Each run below is a few steps of one of 6 hidden systems, one row a step.
trace 1, demav, 9 rows:
[[-36 -15   5  27  16  -1   2  -1  21  36 -24 -21 -14 -30 -13  45 -28  16
   42  40 -25   5   4   4 -14 -35]
 [-18   7   5 -12 -12  27 -31   7 -21 -11   6 -10  14  -4   6 -12  36  22
  -18 -46  21  -6  42 -21  60 -13]
 [  3  -9 -23 -23 -10 -19  52 -10   3 -38  11  37  -6  29   0 -39  23 -45
  -12  22 -13   3 -19   2 -13   3]
 [  8  18   8  23 -12 -26 -17  10  11  27   2 -10 -10  -3 -22  40 -44  -2
    1  -8 -12 -35 -31   7 -36  48]
 [ 26   7  18  13  24  32 -20  -3  -9  30 -27 -26  19 -10  43  -4  -3  45
    0  -4  30  48   6  -9  -5 -20]
 [-52 -52 -15 -12   3  13  16  -2  10 -17   1   4 -17  -9  -6  -4  32 -17
   27  17 -15   4  35  -4  29 -49]
 [ -3  27 -11 -22 -34 -10   3   7  -5 -36  27  22  -3   5 -30 -16   9 -24
  -27 -32   1 -47  -2  12  28  52]
 [ 46  44   8  14   6 -26  24 -14  -4  14 -16   3  11  14  13   0 -31   3
  -20  30  -3  19 -53   6 -55  20]
 [-20 -28  19  36  24   7 -37   4   6  53 -18 -36  -3  -5  11  46 -15  31
   27   1  -7  16  17 -23 -13 -40]]
trace 2, fir (9 x 26):
[[  9  25  15  12   2   2   2  -8  -8   0   8  -2   3  13 -13 -12   2  -3
  -34 -19  14 -21   6  18   5  14]
 [-10   3  -1  12  31   2   8  -2   9  12 -13   2  15   5   9   5   7  -7
   -9  29  -2   9  -3  -6 -31   6]
 [ -6  -9  -9  -1  -1   1 -27  20   3   6  -5  -4   0  -4   5  19  -4  19
   28  -3 -15   9   3 -26  10  -2]
 [ 13  -1  -6 -26 -31   3  12  -2 -11 -18   7   8  -4  -3   4 -22   6  -1
    3 -16   7   9  -1  -4  23 -12]
 [ -4  -2  10  10  -9 -13  21 -19   3  -4   3  -2 -20   4 -14   0  -7 -19
  -13   2   4 -22 -10  29 -13   4]
 [  4  13  12  24  31  10 -15   5   4  22  -4  -9  12   8  -1   9  -7   9
  -14   0   8  -4   8   5 -15  17]
 [-13  -7 -14 -11  12  11  -6  11   4  -1 -12   4  16 -10  19   1  16  10
   14  16  -3  23   9 -24   3  -9]
 [ -7  -7 -10 -17 -33 -13  -1   4  -3 -17   7   6 -15  -2  -8   4   1   1
   15 -12 -13  -7  -6 -11  25  -6]
 [ 24  13  12   1 -17  -9  17 -14  -9  -1   9   1  -6  12 -10 -15 -11 -11
  -24 -15  12 -12 -12  18  -7   5]]
trace 3, Vozam:
[[-18  -9 -30 -38 -20  -6   9  13  -3 -21   5  26  21   5  10 -15  33 -26
   -2   2 -10   8  -2 -47   2   2]
 [ 10   6  -2  -3 -46 -26  21  -4   6 -12  -2   4 -37   6  -8   4 -24  -6
   12  -8 -15 -15 -45  15  -5  28]
 [ 32   6  31  24   4  15  11 -14  -3  38 -13 -27  -4  -8   6  -2 -31  19
   -7 -11  26  14  -2  30 -22 -17]
 [-42 -25   2  15  43  23 -21  -1   6   7 -12 -12  12  -7  14  11  37   5
   -1  15  11   9  37  -7   3 -18]
 [-21  15 -29 -23 -11   5  -9  28   2 -32  13  25  11  10 -12 -13  27  -7
   -1 -14 -18 -18  14 -26  39  32]
 [ 32  37  -7 -21 -43 -27  38  -9  -8  -9  -4  14   2  -6  -4 -10 -26 -10
   -6  11  -7   5 -47  -2 -18   9]
 [ 11 -14  34  42   6 -12  -2 -24  -1  36 -18 -34 -29  10  10  26 -29  21
    7   3   1  11 -18  16 -32 -28]
 [-20 -43   4  10  35  43 -29  16   8  21   8 -13   9   6  11  -8  29   4
   -1 -28  23   3  54 -10  12 -11]
 [-30   7 -38 -42  -5   8  10  17   9 -48   7  33  16 -20  -5 -19  37 -26
   -1  12   1 -15   8  -5  24  42]]
trace 4, Busug, 9 rows:
[[-10  -4  -1 -31 -63  35  11  13  -1  20 -14 -10  10 -30  18 -19  12   0
    0 -57  34   5   3 -29   8   9]
 [-22  -4   9   4 -31  -6  41 -32   4 -32 -23  -5 -44   2  19 -17  20  -6
  -10   0  14  -4 -35  40  -5  19]
 [-22  42  22  46   1  20  25   0  16  38 -13 -19  -6  23 -26  -1 -16  10
  -22 -17 -12 -26   6   8  -2   8]
 [-34  15  -5   0  10  23  -7   2  -3   8 -26  -5  34  -2  34  -5  44   7
  -26  -2  17  19   6 -41  -8   8]
 [-29 -22 -19  -7 -37  -3   6  16  15 -15 -14   3 -34  15  15   2  13   8
   33 -14 -27   5 -20 -26  14  18]
 [ 19  16  12 -11 -56   8  24  -4  -5  15   2  -8  -6 -12  -9 -16 -22  -6
  -13 -41  21 -14 -13   8  -1   9]
 [-15   7  23  28  16   2  23 -34  -1   1 -24 -15 -11   8  19  -6  17  -1
  -31  14  20   4 -13  29 -28   0]
 [-41   3   0  30  24  27  -4  20  22  22 -14 -12  -3  17  -7   9  11  16
    9  -5 -21  -8  25 -16  13   5]
 [-14  10 -22 -37 -30  13  -1  18  -4 -15  -4  13  21 -20  15 -13  24  -1
    0 -18   8   5   0 -35  20  21]]
trace 5, Vevov (9 x 26):
[[  0 -63   6  10 -22  -2   0  16  17  44  23  -9 -28   9 -32  19 -36 -24
   36 -31 -18 -20  17  -9 -12 -33]
 [ 19 -15   6 -22  16  14 -35  -6 -18 -29  14   1  12 -27  24 -16  28  -2
  -28 -24  61  -5  16  34   9  36]
 [ -9  33 -17  16  28   0  42   3  24 -25 -13  17 -18   8 -18 -11 -11   7
   19  55 -39   0 -16  34   9  16]
 [  9  35  13   1 -16 -19 -27   1 -20  36  11 -14  33 -20 -30  36 -34   8
   -8  -8 -10 -16   9 -33   2 -36]
 [ -1 -45   0  -9  13  -9 -18 -15 -19 -21   0   3   0  29  44 -10  48  -4
   -9   1  12  33   5 -27  -2 -33]
 [ -4 -42 -17   1  -5  10  14  29  32  -1  20  13 -33  13 -24 -11 -11 -28
   28 -17 -12 -25   5  21  -5  40]
 [ 40  49   7 -11   0   0 -10  -2 -12  -6  -2  -2  22 -41  -2   1 -26  18
  -15   3  30  -4 -15  34  -1  35]
 [-15  20   9  23  21 -10  17 -25  -7   0 -24 -11  -4   5   4  11  -1  26
    8  49 -27  26  -5  -2   8 -59]
 [-28 -38   1  -1  -9   2 -27  13  -2  20  24  -3   6  16 -20  14  15 -19
   -2 -36  -8 -24  39 -39  14 -31]]
trace 6, Vozam:
[[ -8  48 -19 -40 -48  31  36  16   2  -6 -16  13  29 -33   4 -33   9   1
   -7 -17  14   4  -7 -21  19  27]
 [-22  36  18  19 -32 -28  33 -38  -6  -4 -40 -16 -23   1  20  15  -1  16
  -13  20 -11   7 -53   2 -19  -9]
 [ -6  -4  30  49   6  25  -4   3   6  53 -12 -30 -12  47   8   0  -2  19
  -15 -42  -1   1  13 -19 -11 -12]
 [-33 -35 -20 -22   6  38  -3  22  15   5  -9   8  25 -13  29 -15  45 -23
   -5 -14  31   9  21 -29 -18  33]
 [-23  33 -26 -17 -31   2  15  15  16 -40 -20  13 -20 -21   2  -1   3  17
   26   8 -17  -8 -30  11  29  57]
 [ 23  59  27  13 -41  -1  34 -23 -17  28 -22 -21   1  -7  -6  -4 -37  27
  -15  -8  -1  12 -25   0   1 -35]
 [-34 -35  27  37  22   2  -6 -27  -5  30 -18 -26  -6  33  29  12  33  -4
  -25  -6  13  13   9 -21 -34 -40]
 [-32 -30 -28  -2  14  35 -18  46  27  -5  10  14   0  25   3 -15  37 -14
    5 -35   1 -19  28 -21  11  63]
 [ 16  45 -29 -47 -42   6  30  15   7 -24 -12  22  18 -53   2 -16 -17   1
   13  13   8   6 -34   5   5  51]]
trace 7, Vevov (9 x 26):
[[ 15  14  -8  -8 -27 -11  -7  17  -4  10   6   1   3   2 -13  10 -26  17
   22 -12 -27   3  -5 -32  21 -18]
 [ 15 -28   9 -19 -21 -14   2 -24 -20  -7   7  -1  -1  -2  17  -8  12 -17
  -16 -10  24  11  -5  -3 -14 -30]
 [-11 -25   7  27  23   6   4  -2  16  -2   2  -6 -29  22  -4  -1   5  -8
   -1  -3   1 -17   5  33 -10  22]
 [ 12  30  -5   0  21  23  -5  21   7  10   2   4  27 -20 -14  -4 -15  10
   -1   3   6  -6  15   9   7  26]
 [-11  18 -11 -14  -5 -16  -1  -7 -10 -16 -16   4  11 -17  10  13   6  15
   10  32 -15  17 -15 -19   9 -21]
 [ -1 -20   7   4 -27 -17  -3  -5  -8   4  11  -5 -20  28  -9   4  -1  -6
    1 -24 -15  -8   1 -18  10 -31]
 [ 15 -23   3  -4   8   6   2  -2   0   1  14   4   5   8   8 -18  12 -26
  -22 -17  29  -5   7  13 -22  19]
 [  0  12  -7  13  28  11   2  10  19  -4 -15   0  -5 -10   3   5 -10  13
   15  25  -4   1 -10  26  -8  37]
 [  3  30   0  -5 -10   3  -5   5  -7  10  -6  -6  12 -23 -11  10 -19  25
   14   7 -11   6   6 -11  25 -25]]
trace 8, Vol, 9 rows:
[[ -2   3   9  -1 -14 -29  -6 -20 -13   4  -1  -8   1 -18  -8  27 -14  -2
   -2  13  -2  -5 -11  -1  -9 -28]
 [ 14 -19  11  15  15  -2 -15  -4  -7   3  11  -6 -10  39   8  -7   8   3
  -11 -18   3   6  10  -4   2 -12]
 [ -5 -14 -15 -10  18  18   9  15  16   4   8  11  13 -11  -8 -10   5 -24
    1   6   9  -8  18   6 -13  18]
 [  5  20  -8  -7   3 -13 -18   5  -3 -20  -3   2   0 -21  -2  19 -10  17
   13  16  -7  -4 -14  11  14  22]
 [ 20  13   8   4  -8  -6  12  -7 -11   9  -1  -4  -1  13  -5  -5 -16  14
    4   3 -14  15  -2  -8  11 -40]
 [-16 -29  10   7   5  -5  -4 -13  -4  13   9  -6   1   6  -3   6  15 -23
  -18  -7  12  -9  14  -4 -19 -22]
 [  1 -12 -12  -1  19   7 -17  17   9 -15   9  11  -1  13   4  -6  13  -8
   -2  -7   4 -11   6   6   1  45]
 [ 19  28 -13 -13  -1   4  13  13   7  -2  -5   9  12 -25  -9  -1 -26   9
   18  21  -8   7 -11   8   3  14]
 [  1   6  17   7  -9 -17  -7 -21 -18   7  -8 -16  -5  -9   2  20 -11  19
    4   7  -5   9  -5  -2   7 -45]]
trace 9, Vol (9 x 26):
[[-24  16 -22   9  14 -39 -21  15  10 -33  11  19 -19  18 -28  32  -5   5
   25  35 -59 -25 -13  -6  24  21]
 [ 67  23   5 -21 -33 -20  -2   5 -24  27  24   5  28   4 -13  -6 -41  -4
   -9 -24   1   9 -12 -30 -11 -28]
 [  2 -60  16  14  34 -10  -6 -29  -2   7  -6 -13 -16  -1  28  13  10 -13
    2  26  23  24   0  24 -42 -35]
 [-10 -20  -7  15  34  30 -28  34  19  -2  24   2 -12  12 -27  -4   3   4
   14 -24  -5 -30  44  21  37  32]
 [ 16  48 -23 -42  -1  -4  12   4 -12 -29   6  28  44 -40 -11 -14   1 -11
  -13  32   6   2  -1   0  12  11]
 [  3  15  13  25  -1 -50  -1 -23 -10   2 -11  -9 -21  20  -4  36 -25  15
   11  36 -39   6 -37  -5 -13 -33]
 [ 24 -38  18  11   2  14 -20   8  -8  45  20 -14   6  31   0  -6  -5  -7
  -12 -48  14   5  30 -25  -9 -34]
 [-17 -48 -21 -23  32  15  -6   8  13 -29   8  20   6 -24  16 -13  37 -33
    1  17  29   0  18  22 -12  32]
 [ 10  45 -16   0   1 -10  -3  19  12 -30   5  13 -14 -14 -30   9 -31  21
   25  20 -31 -20 -14  31  36  43]]
trace 10, demav:
[[ -6 -26  -3  -3   1 -25 -21  -7  -6 -20   9  -1 -22  -2  -7  23  -2   4
   23  14 -17  -4   0   7  18 -24]
 [ 26   7   8   0  -1   8  -1   5  -8   3  23   3   3  13 -20 -19  -8  -6
  -16 -25   9 -14  17  14  17   0]
 [ 12  -1  -4  -6  25 -15   0  -9  -4  -6   4  11  18  -9   2   5  -1 -18
  -10  33   5   5  -7   9 -29   0]
 [  4   1  -2  13  16  -3 -30  17   6   5   3  -6  -6   5  -8  20 -16  24
   23   2 -18  -1   6  -4  15   5]
 [ 18  -4  -2 -23 -10  11   3   2 -11   2  10   4  16 -11   1 -17   0   0
    0 -11  13  14  15  -9  14 -26]
 [ -4 -17  -2  -5   0 -26  -1 -16  -5 -22  14   8 -15   6  -9   7   7 -17
   -3  12  -5 -12  -5  16  -1  -6]
 [ 20  18   5  15  15   4  -7  10   4  12   9  -1   1  12 -16  -2 -19   4
   -8  -8  -1 -13   3  12  -2  22]
 [  8   2  -4  -8  18   3  -5   1  -3   8  -7   1  22 -18  12   6  -2   4
    4  22   5  21   3  -9 -12 -14]
 [-10 -18  -5  -4  -4  -5 -15   5  -1 -11   6  -1 -15   3  -5   9   5   9
   19  -3 -13  -2   9  -6  26 -15]]
trace 11, Busug:
[[-31 -11   3  -4   4   9 -30   0   0   2 -14 -19   1 -52   1  32   3  21
   22   7  13  -4  18   9  16  -8]
 [  1  16  -8 -15 -13  -1  10  -4 -12 -40  10  13 -11  13  -8 -28  17   9
    0  -6 -11   0   9   6  54 -15]
 [  5  16  -2  -1 -12 -28  24  -8  -1   6  16  16  12  18 -25  -2  -8 -40
  -28   5 -12 -24 -14  -9 -31   5]
 [ 17  -6  15  25  28  -3 -33   1  -2  24  -8 -15   4  16  24  19  -6  16
  -10  -7  13  10 -11  -5 -33  21]
 [ -6 -24 -12  -7  12  33   5  17  15  10 -15  -5   0 -19  16  -8   1  20
   39   9  -1  32  18  -5  13 -19]
 [-21  -2 -10 -28 -34  -9   1  -5  -6 -28  10   6  -8 -33 -22   4   6 -12
    7  -6   2 -24   7  10  33  -6]
 [ 27  32   9   9  -4 -21  13 -16 -14 -16  15   8  -6  33 -12 -16  -5  -7
  -34  -5  -4 -15 -18  17   0  12]
 [  3   5   7  27  33   1   4   2  10  38 -11  -5  18  19   5   9  -8  -7
  -13  18  -4  10  -2 -16 -47  -5]
 [-21 -33  -8  -5  12  19 -36  19   7   6 -10 -12   3 -19  22  18  14  20
   28  -6   6  16  19 -20  11  -1]]
trace 12, fir, 9 rows:
[[-16 -35  -5 -14  -4 -16  -5 -12   9 -28  -5  -2 -32 -48  -2  25  -7  -5
   34  27   8  -9 -14  47  -3  12]
 [ 16  50  16  22  14   8 -11   1 -11  -2  10  -7   1  14 -28  -7 -15  31
  -16 -12 -10 -15  22  20  47  -8]
 [-19   3  -1 -11  11  -8  18 -19 -11   8  -2   8  37  -7   4  -2  26 -34
  -33  28   9   6   8 -23 -31 -34]
 [ -5 -35  -9  10  10 -25 -41  18   8  -7  14   3 -20  28   1  28   2  -3
   21  -4 -23 -11  -8 -17  -6  22]
 [ 49  11 -12 -26  -9  22  12  24   1   3  11  14  16 -10  -4 -30 -23   5
   14 -15   9  16   3   3  12  11]
 [-12  -7   9  -4  -6 -15  13 -31  -6 -14 -12  -9 -14 -38  -1  15  -5  -2
    4  27  13   0 -11  38  -6 -23]
 [-10  10  16  32  25   2 -23  -1  -6   8  11 -12  -6  32 -19   6   6  13
  -17 -15 -11 -20  26   2  22 -13]
 [ -6  -2 -19 -21  11   7   8  11   3   2   6  20  36   0   5 -14  22 -29
  -17   8   6   4  10 -31 -19   9]
 [  8 -10 -14  -7  -8 -25 -15   8   7 -16  -3   6 -18  -7   5  24 -15   6
   31  14 -18   1 -29   1  -5  23]]

Which system made each of these runs?
trace 13 (2 x 26):
[[ -2  45  -5   1  22  34  -5  22  13  18 -13  -3  34 -43  -9   4 -15  16
   -3   8  17  -9  12  16  -1  46]
 [-20  28  -3  -4   6 -17  -6 -20 -18 -20 -30  -6   8 -12  25  18  16  33
    8  43 -17  31 -17 -22  17 -36]]
	fir
trace 14, 2 rows:
[[-44 -22  14  -5 -37  12   7 -16   1   0   1 -13 -15 -27 -10   2  23 -28
  -25 -41  37 -41  15  21   3  14]
 [-10  43  -5  29  34   4   5   3  10 -22 -14  10  -2  36   9 -13  20   9
  -28  13  -6 -12 -17  17  -6  67]]
	fir
trace 15, 2 rows:
[[-25  35   8  20  20  33  17   3   5   9  -6  -8   6 -12 -31  -9  -4  21
    2  12 -13  -8  39  19  43 -31]
 [-35  17 -15 -22  -9 -17 -10  -1 -14 -13  10  15  37  -2  -9  10  33 -24
  -28   7 -11 -17  11 -47   5 -10]]
	Vevov
trace 16, 2 rows:
[[-15   4   1  -9 -38 -35 -36   6 -10   8  14  -4   3  -9 -19  43 -11  -8
   -3 -25 -11 -34 -12 -35   0   8]
 [ 58   0   3  -4   7  -4   8  -6 -14 -12   7   9  -1  36  27 -35   2   5
  -15  -8  13  29 -18   6 -11   6]]
	fir
trace 17, 2 rows:
[[ -1  -3   7  -7 -25   8  -5   0   2  14 -15 -17  -6 -37   9  14 -16  14
   15 -11  20   2  -9   8  -4   9]
 [-10   8  10  12   4  11   6 -13  -6 -15 -12  -9 -16  15  13 -15  19  21
   -7  -5   4   8   5  13  26 -10]]
	fir
trace 18:
[[ 11 -79 -13  -8  11  -7 -11  13  20  -7   7   7 -32   6  21   6  -1 -17
   44   4   3  16 -11  12 -28  15]
 [ 30   0   2 -10   0  22  -5  13   6  -9  18  -2 -13 -35 -26 -12 -29  12
   18 -17  20 -17  21  56  35  19]]
	Vol
trace 19:
[[ 19  -9 -25 -30  10 -10 -55  35   0  -1   6  12  31 -26  17  29  -6   5
   20   3   5  10  -9 -35 -14  40]
 [ 42  -3 -11 -25 -16  -8  13  -3  -9 -32   1  10 -21  -6   8 -18 -19  25
   40  17 -14  36 -16  16  35 -31]]
	fir
trace 20, 2 rows:
[[-22  -6   1  15   1   2  11  -4   8 -13  -5   2 -20  30   6  -9  24  -7
  -14  -9  -3 -12  -6   5  -2  24]
 [ -5  19  -5   3  -3  17  20  14  17  17 -12   3  11  -7  -1  -6  -8  -5
   -3   0   1  -3  -8  -3 -21  32]]
	demav
trace 21, 2 rows:
[[ 11  31 -13  16  33  51  43  27  26  18 -16  10  15  25   2 -46  -2  14
    6  15 -13  25  14   0   4  14]
 [-35   9 -12 -25 -33 -12  -7   5   3  13 -17  -4  20 -60  -5  41 -10  -4
   19  17  -2  -6 -12 -30 -14  -2]]
	Vevov
trace 22:
[[ -8  14  -1 -11   0   2 -29   5 -14  -2  -3  -3  26 -14  12  10  17  11
  -15 -10  15   2   7 -23   9   9]
 [ -4 -11 -16  -7  -5  -7  18   4   8 -17  -5  12 -13  17   7 -10   8  -5
   17  16 -22  15 -13 -12   3  -5]]
	Vol
trace 23:
[[-15 -27 -21 -44   5  31   9   7   8 -14   0   9  25 -76   1  -9  11 -14
   23  23  32  12  32  20  13 -11]
 [-23  31  -2   5  -6 -37 -19 -17 -14 -55  11   6 -25   0 -25  22   7  16
   -2  18 -28 -31  -8  25  53   5]]
	fir
trace 24, 2 rows:
[[ -8   3 -15 -31  13  32  22   1   2   8 -13  12  53 -41  21 -23  26 -25
  -22  16  40  20  15 -12 -28   6]
 [-33  -1 -17   2 -14 -27  -9   4  10 -39 -16   2 -38   0   4  28   4  21
   37  25 -39  -4 -31   0  24  20]]
	demav
trace 25:
[[ 14   1   2 -11  -4  -5  -2 -10 -20 -24   4   6   0  20  16 -20  21   8
  -12  -7   4  16   2  -8  23 -21]
 [-10 -18  -4   3  -8  -6  25  -3  14   7  12   7 -11   8 -23  -2  -6 -32
   -1   1  -9 -21   1   8 -18  -3]]
	fir
